In the data rows, 50 means zero.
Here are some numbered points:
array([63, 70, 26, 66, 50, 40, 39, 55, 67, 57, 60, 68, 46, 63]) 0
array([65, 43, 32, 74, 46, 53, 63, 31, 61, 42, 80, 49, 57, 41]) 1
array([36, 51, 77, 53, 73, 60, 59, 30, 32, 38, 56, 69, 48, 51]) 2
array([57, 63, 44, 53, 30, 20, 43, 35, 37, 72, 43, 54, 45, 11]) 3
array([53, 54, 52, 39, 51, 68, 56, 67, 49, 49, 65, 37, 45, 61]) 4
array([74, 62, 21, 73, 50, 55, 70, 33, 59, 59, 59, 55, 47, 54]) 5
array([41, 36, 55, 33, 50, 51, 62, 54, 62, 33, 34, 32, 41, 57]) 6
array([60, 30, 41, 73, 29, 40, 45, 22, 50, 62, 50, 66, 81, 18]) 7
array([43, 74, 52, 37, 27, 42, 34, 82, 67, 48, 21, 19, 23, 47]) 8
array([39, 75, 61, 51, 59, 62, 41, 85, 43, 58, 40, 36, 29, 71]) 9
array([40, 65, 83, 51, 85, 44, 32, 69, 49, 67, 49, 50, 33, 28]) 10
array([37, 0, 63, 28, 45, 43, 53, 49, 48, 26, 45, 55, 58, 28]) 11
array([51, 61, 45, 62, 37, 43, 56, 52, 54, 42, 44, 47, 74, 79]) 12
array([26, 32, 60, 25, 49, 82, 58, 50, 48, 55, 43, 43, 50, 70]) 13
array([34, 48, 75, 46, 72, 61, 61, 28, 33, 37, 59, 64, 46, 54]) 14
array([43, 37, 41, 52, 39, 67, 60, 39, 52, 45, 42, 52, 68, 62]) 15
New points follow, each followed by the numbers of its three nearest points above, nearest first.
array([63, 51, 31, 71, 46, 60, 62, 41, 51, 44, 82, 49, 45, 45]) 1 5 4
array([34, 40, 39, 46, 11, 41, 54, 53, 54, 67, 39, 49, 46, 47]) 15 6 3
array([64, 43, 32, 73, 44, 57, 65, 35, 53, 40, 80, 49, 51, 43]) 1 5 15
array([30, 43, 56, 22, 53, 84, 48, 44, 66, 41, 52, 34, 57, 76]) 13 4 6
array([53, 61, 56, 40, 53, 66, 50, 75, 47, 47, 60, 38, 42, 63]) 4 9 6
array([61, 63, 45, 55, 38, 18, 42, 39, 33, 72, 44, 55, 45, 12]) 3 7 0
array([66, 69, 25, 68, 50, 39, 37, 51, 62, 56, 60, 69, 49, 57]) 0 5 1
array([57, 31, 40, 70, 25, 37, 47, 22, 46, 63, 49, 69, 82, 21]) 7 3 1
array([62, 60, 48, 74, 54, 72, 37, 76, 57, 43, 58, 42, 41, 47]) 4 9 0
